Named moves come first, each a turn or a mirror and shown by rows before and after it. Which of them, in which order, take the first row of each pair that follows to the second? Write the first one first, as in the answered first pair.
move D:
-41 -6 -13 -10 5 -18 17 -16 6 6 -3 1 -> -24 -13 -3 -7 16 -18 10 -3 36 -3 -2 -2
-5 0 6 11 9 24 -4 7 -20 9 13 -16 -> 3 -4 10 15 14 23 -5 13 -4 5 13 -17
-11 -5 -34 -10 -10 15 21 -14 -38 40 -5 20 -> 37 -32 -11 6 24 10 11 18 42 18 -3 14
-27 2 -39 13 9 8 1 1 -2 8 13 16 -> -10 -8 -29 16 22 5 -4 14 29 0 14 13
move Z:
-22 11 -14 3 3 20 5 -13 5 -7 19 7 -> 11 8 10 6 -1 29 -3 -3 4 -19 15 -3
23 6 16 4 18 -9 -7 1 29 0 5 2 -> 0 7 3 -4 21 -23 1 -12 30 8 6 10
-9 19 43 -43 -12 -21 31 -34 -29 26 -16 -9 -> -53 16 -26 3 -1 11 19 -27 -47 28 15 22
-9 7 -7 -7 -16 4 3 -5 -15 5 -3 0 -> -3 5 -3 0 -13 13 -4 1 -18 -1 -2 -1
move P:
2 7 1 14 -9 17 -7 -1 -34 -12 1 -16 -> 0 10 2 9 -10 15 -4 -3 -35 -10 0 -16
-3 18 -16 -8 -24 -24 24 -16 -11 -4 -8 -4 -> -13 17 -33 4 -18 -20 20 -12 -4 -4 -1 4
19 17 10 11 1 23 14 -6 -5 2 -16 -14 -> 12 18 9 3 -2 16 18 -12 -11 7 -17 -13
-24 -11 -20 18 21 -3 -6 2 38 2 21 13 -> 3 -13 -3 21 22 6 -12 14 43 -8 19 5

(two moves a pair)
11 7 7 -3 -15 12 -10 2 -26 -1 0 -7 -> -7 11 -1 -6 -17 7 -5 -3 -32 5 0 -3
P, P
32 0 35 -23 -8 -15 4 -6 -1 6 -16 -17 -> -30 5 -32 3 -1 -3 3 -17 -22 24 6 14
P, Z
-16 -21 -41 13 27 -24 12 2 43 -16 -19 -4 -> 8 -10 -35 41 8 31 -10 22 -17 -33 -8 -10
D, Z
4 0 11 0 -11 1 17 -1 -19 9 -3 -20 -> 8 -4 15 -6 -5 -8 17 -2 -2 12 -6 -23
D, P
44 12 40 12 -23 39 -12 25 -26 -22 -3 -21 -> -31 30 12 -40 -30 -18 24 -28 -34 21 -18 -10
P, Z
0 8 -11 15 6 23 -8 21 21 16 -1 11 -> 18 9 20 -1 -2 14 -5 20 15 11 -14 -3
P, P
-26 -14 -56 28 25 9 -18 20 27 -1 32 26 -> 47 -16 32 -16 14 -21 -12 26 56 -12 -2 -12
P, Z
-9 -10 -14 28 14 34 -31 8 6 -7 1 13 -> -19 0 15 -29 8 -24 -6 -21 27 11 -26 1
Z, Z
6 -9 2 11 12 -9 -6 15 32 -6 2 4 -> -26 11 -16 -6 -10 -13 4 -10 -12 13 -2 7
Z, D
-11 -24 -9 -24 7 -11 -10 -42 36 11 5 -11 -> -3 -31 -22 8 14 21 -26 -23 29 0 21 -1
P, Z
1 12 15 -29 4 -27 16 -16 5 9 -16 -8 -> -27 5 -26 -6 19 -16 10 -15 13 13 4 13
P, P
25 -1 2 28 -4 29 -11 19 -11 -17 2 1 -> -28 10 -15 -13 -4 -24 20 -19 4 14 -10 11
Z, Z
13 1 18 -28 3 -29 11 -9 32 -2 -17 -15 -> -35 8 -22 -20 -3 -21 15 -26 -3 14 -7 1
D, P
10 6 4 -3 2 -14 -8 20 31 9 6 -2 -> 1 8 -12 8 7 -6 -11 21 28 8 13 4
Z, Z
-26 -3 -8 -8 4 -19 20 -9 32 -1 -6 4 -> 19 -9 11 16 1 14 -1 15 24 -23 -1 -7
Z, Z
-29 7 -17 -10 8 19 20 -3 -18 33 -1 -7 -> 14 -5 1 14 16 43 1 25 -4 10 8 -17
Z, D
-21 11 -16 29 -11 26 -8 -13 -64 15 16 13 -> 54 -5 48 21 -4 22 -15 13 -23 -11 2 -11
Z, D
8 6 3 13 -7 28 -6 2 -25 0 9 -2 -> 15 0 24 -18 -3 -8 9 -10 8 4 -9 -9
D, Z
-13 -19 18 -1 1 -25 10 9 30 8 27 11 -> -38 -8 -6 7 -8 -8 8 3 -9 17 37 19
Z, D
-2 10 1 12 5 9 8 3 -23 -11 -9 -4 -> 3 7 13 -2 14 -10 16 -1 6 -10 -18 -9
D, Z
-2 14 29 -27 -54 -21 21 -16 14 4 -15 -30 -> -7 -12 -11 16 -10 -6 9 10 76 -7 12 -8
Z, D
-8 -4 -29 29 4 14 -6 5 -7 3 21 13 -> 38 -8 22 11 0 3 -7 13 13 -10 4 -6
D, Z
-18 7 -26 12 5 20 -2 1 -9 0 6 23 -> 19 3 4 11 2 28 -8 17 -1 -17 2 11
P, P
-16 6 -32 26 4 11 -17 -14 -18 -2 14 -3 -> 28 8 21 1 -11 -1 -14 -14 -22 -9 -7 -27
Z, P
-39 1 0 -8 9 -6 6 -21 3 -15 -33 19 -> -21 -6 -4 22 14 25 -10 -1 0 -31 -19 21
Z, D
45 -12 6 18 10 22 -3 30 34 -21 18 -4 -> 11 22 12 -24 -35 10 14 -11 -55 3 0 -12
P, D
15 -15 8 -3 3 1 -9 -5 35 -9 -10 -19 -> -6 -11 7 -19 -4 -12 3 -21 25 1 -18 -21
P, P
-6 -6 -12 32 1 26 -20 24 -4 -4 21 13 -> 17 5 44 -23 -17 -18 -1 1 -6 6 -10 -15
Z, P
-9 7 2 -8 -12 -9 0 -9 -16 4 -7 -3 -> 0 2 -5 11 -7 11 -10 4 -18 -3 2 2
P, Z
-17 4 10 -13 -5 -14 11 -13 -12 6 -8 12 -> -17 -7 -1 2 12 -10 8 -3 18 2 0 21
D, Z
-3 -12 -19 10 7 19 -13 -4 7 -31 13 -3 -> -4 -2 -11 -1 -11 20 -11 -12 -27 -28 10 -9
P, D
2 -2 -19 16 14 16 -5 15 -5 -16 8 5 -> 4 10 3 -15 -9 0 4 1 -34 -7 -10 -9
Z, D
35 -8 19 -8 -19 6 -8 11 -6 -5 -11 -18 -> -22 2 -20 -16 -19 -10 7 -17 -18 17 -9 -1
P, Z
-38 -1 5 -31 -7 27 -21 -23 -5 11 12 19 -> 2 -8 26 -16 -3 44 -33 -2 1 -9 14 11
P, Z
45 1 9 -1 -25 9 -8 -11 -16 -11 -5 -25 -> 45 -6 16 -12 -17 -6 -2 -10 8 -11 -9 -27
P, D
29 -18 8 8 5 8 -5 17 51 -11 -12 -18 -> -38 7 -22 -21 -15 -18 19 -23 3 20 -20 -8
Z, D
-16 19 -37 34 4 -10 -8 16 13 -4 30 15 -> -1 37 -8 16 -26 1 -8 10 -43 -6 18 0
Z, D
-8 -4 -16 18 3 17 -7 5 3 4 15 8 -> 2 8 7 -3 -18 14 -3 -5 -25 3 3 -5
Z, D
30 -18 11 15 15 8 -16 27 23 -22 5 -6 -> -4 -8 6 -26 10 -38 9 -7 32 4 -12 -5
Z, P
7 -4 -13 -10 7 2 -20 8 18 32 4 4 -> 15 0 -12 -3 -3 16 -23 13 -1 26 8 1
D, Z
12 -11 39 8 11 8 -12 23 47 -28 -20 -31 -> -60 8 2 -24 -4 -28 17 -21 14 8 -28 -16
Z, D
12 4 -28 37 -1 54 -27 24 -27 -15 24 7 -> -28 17 1 -53 -8 -43 20 -32 6 21 -19 -7
Z, Z
-15 4 -4 11 -1 -40 19 -32 -26 22 -11 16 -> -9 -9 -26 47 21 -13 4 -11 -4 10 11 28
P, P
11 -5 14 -11 0 -8 10 1 26 1 -5 -5 -> -9 -4 3 -13 -1 -17 15 -8 18 8 -4 0
P, P
-66 26 -37 -22 2 -4 19 -36 -34 12 5 42 -> -17 -10 -38 28 49 22 -5 14 48 -22 27 46
P, D
47 -22 35 10 32 -3 -5 39 48 -40 -9 6 -> -46 19 -33 6 -13 18 5 -7 -74 -4 0 32
D, P
-5 -21 -17 24 -2 -6 -17 9 -14 -8 -19 10 -> 5 -15 2 11 -10 -12 -12 3 -28 -8 -27 3
Z, D
-8 9 -22 3 -7 11 6 -3 -22 13 -16 8 -> 3 1 -23 20 0 23 -3 7 -12 3 -10 6
P, P
-38 -5 -27 8 28 -19 5 -9 34 16 13 -1 -> -30 5 -32 30 6 27 -10 1 -31 9 23 -2
Z, D
-17 -11 -18 -17 6 -24 29 -8 25 1 -6 -1 -> 15 -20 -18 23 10 22 5 24 17 -22 9 -1
Z, P
-25 2 -15 -2 12 -24 17 -5 43 1 -27 -4 -> -38 6 -35 14 12 -11 14 -2 28 1 -18 4
D, P
-11 -2 -28 6 18 -8 9 19 32 4 -3 13 -> 24 -5 -1 1 16 -5 4 31 35 -9 -10 -1
P, P
20 -5 12 -15 -20 14 -25 0 -50 -5 13 -13 -> 42 -24 26 -10 1 4 -28 14 9 -16 13 -19
P, D
12 -13 8 -5 32 -3 -8 -1 61 -12 -1 1 -> -3 -13 -13 11 37 7 -12 0 55 -7 10 13
Z, Z
23 -9 9 -8 3 5 -10 15 21 -8 4 -10 -> 3 6 9 -28 -17 -7 1 -6 -16 6 -4 -12
P, D
12 3 9 5 -10 23 -8 8 -28 -3 1 -8 -> -16 11 6 -17 -13 -6 7 -13 -22 13 -7 -7
Z, P
43 -20 19 21 28 19 -17 28 26 -33 -1 -11 -> -19 13 -20 13 -8 31 -3 -9 -70 -7 0 1
D, P
4 3 -13 33 -6 47 -25 20 -44 -19 5 6 -> 2 19 36 -37 -26 -17 8 -17 -37 3 -32 -12
Z, P
13 -12 17 -24 -14 7 -3 -2 -13 -1 4 1 -> 6 -8 14 -29 -13 -1 -1 -10 -10 4 2 1
D, P
29 -1 10 -3 14 7 -17 13 39 -17 -3 -6 -> -21 11 -16 -25 8 -23 1 -16 32 9 -9 8
P, Z
-12 -34 8 -25 12 -36 34 -25 8 31 12 -7 -> -12 -44 -28 26 27 7 12 0 8 15 36 11
Z, D
-2 13 -1 8 -22 24 -12 10 -43 0 7 1 -> -10 19 9 -18 -25 -2 0 -10 -37 10 -6 -2
Z, P
-21 8 -1 -15 -9 8 4 -18 -27 2 -6 2 -> 4 5 15 -13 -9 20 -2 -7 -29 -7 -6 -4
Z, Z
10 -5 22 -20 11 -33 12 -2 37 -3 -12 -6 -> -21 3 2 -29 -2 -37 20 -22 6 13 -17 0
P, D
34 -2 24 -21 -7 -39 6 -5 24 -14 -21 -17 -> -23 -5 -49 16 13 -23 2 -7 32 -3 7 18
Z, P
19 2 21 -14 -7 -2 -4 7 16 7 -11 -10 -> -10 3 -4 -13 2 -14 4 -3 24 18 -6 2
Z, D
-27 -5 -25 2 22 8 -3 -1 26 7 20 13 -> 13 -6 2 14 16 36 -16 19 12 -11 18 2
D, Z
19 -1 23 -26 19 -36 -2 3 19 1 -19 -25 -> -34 13 -22 -22 8 -27 2 -17 -23 19 -9 -7
D, P
8 -2 37 -45 -9 -51 23 -31 29 5 -37 -24 -> -68 1 -61 13 -1 -3 9 -31 -11 18 6 19
D, Z
11 -1 -28 39 -10 27 -31 18 -11 -10 31 1 -> 22 20 21 -16 -40 -6 -12 -10 -41 0 1 -25
Z, D
-3 -7 -12 0 28 -12 12 4 46 -4 0 -1 -> 13 -6 7 -6 22 -13 10 5 45 -10 -7 -11
P, P
10 26 29 -48 -25 -20 12 -21 -32 9 -24 -8 -> -39 9 -27 -32 8 -33 18 -24 20 21 -6 23
D, Z
-21 3 -37 22 10 4 -3 0 14 9 10 19 -> 37 3 23 7 -9 12 -7 12 3 -8 -9 -11
Z, P
-8 -5 11 -15 11 -26 3 -21 10 5 -4 -7 -> -20 -10 -11 1 19 -16 -2 -14 19 4 9 6
P, P
3 4 29 -7 -3 -28 7 -21 9 22 -11 -3 -> -8 -1 15 1 4 -31 8 -19 28 20 -6 5
P, D
15 -5 10 2 -29 -6 -4 -9 -12 2 1 5 -> 0 -3 2 -4 -23 -22 3 -17 4 9 -2 8
D, Z
-24 -5 -23 6 -5 15 2 0 -20 23 -1 16 -> 30 -13 21 4 -3 22 -9 17 -8 4 -10 -4
P, Z
-22 0 28 -5 2 -8 7 -20 26 11 -24 10 -> -31 -4 8 10 9 2 1 -13 34 10 -14 18
P, P
-18 9 0 18 -6 14 13 -22 -12 31 7 15 -> 18 -6 27 20 6 8 7 -4 32 19 3 6
D, P
19 -7 6 8 14 11 -13 17 16 -9 8 -3 -> 13 8 11 -6 -10 14 -8 -1 -30 -1 -2 -9
D, Z
-14 -6 6 -18 -14 -17 18 -6 4 4 3 12 -> 15 -9 11 8 -14 17 0 18 -4 -11 10 9
Z, Z
30 -9 -3 1 27 -2 4 -5 21 -10 -11 3 -> -3 1 -29 4 12 10 6 -20 -22 1 -7 15
D, P
-20 -6 -27 17 20 9 -10 5 16 3 4 9 -> 20 -7 17 0 18 -3 -7 11 31 -6 -11 -8
P, Z
-18 -8 -34 4 -13 -3 1 7 3 -5 10 22 -> 23 -17 -5 6 -9 1 -7 22 21 -19 7 10
D, Z
-11 -10 -17 55 11 1 -18 21 14 -4 26 42 -> 6 -6 -5 59 2 14 -24 27 -5 -8 24 33
D, P
18 5 22 -8 -14 3 4 -6 -12 -4 -14 -11 -> -20 11 -12 -1 -13 5 5 -15 -22 8 -3 4
P, Z
16 17 31 -41 -10 -7 9 -10 1 -14 -16 -13 -> 11 7 20 -38 7 -18 10 -6 36 -12 -11 -7
P, D
-24 -5 -12 8 6 -20 7 -9 28 7 -4 -8 -> -2 -10 -7 28 7 5 -5 11 32 -6 4 -6
P, Z
-11 -5 -8 1 5 4 5 -5 8 10 5 8 -> 10 -5 14 -4 1 -1 2 -1 9 1 -2 -2
Z, Z
-38 7 -40 16 -5 6 -3 -4 -19 15 10 15 -> 26 5 40 -26 -19 -19 6 -1 -2 1 -23 -24
Z, Z
-10 7 -11 -31 -15 -5 15 -29 -36 16 -11 22 -> 38 -21 -3 15 15 25 -13 15 22 -16 6 24
Z, D
10 -9 -14 15 -3 22 -1 14 24 -9 15 -1 -> 27 -1 17 -9 -16 9 6 6 13 -8 1 -16
P, P
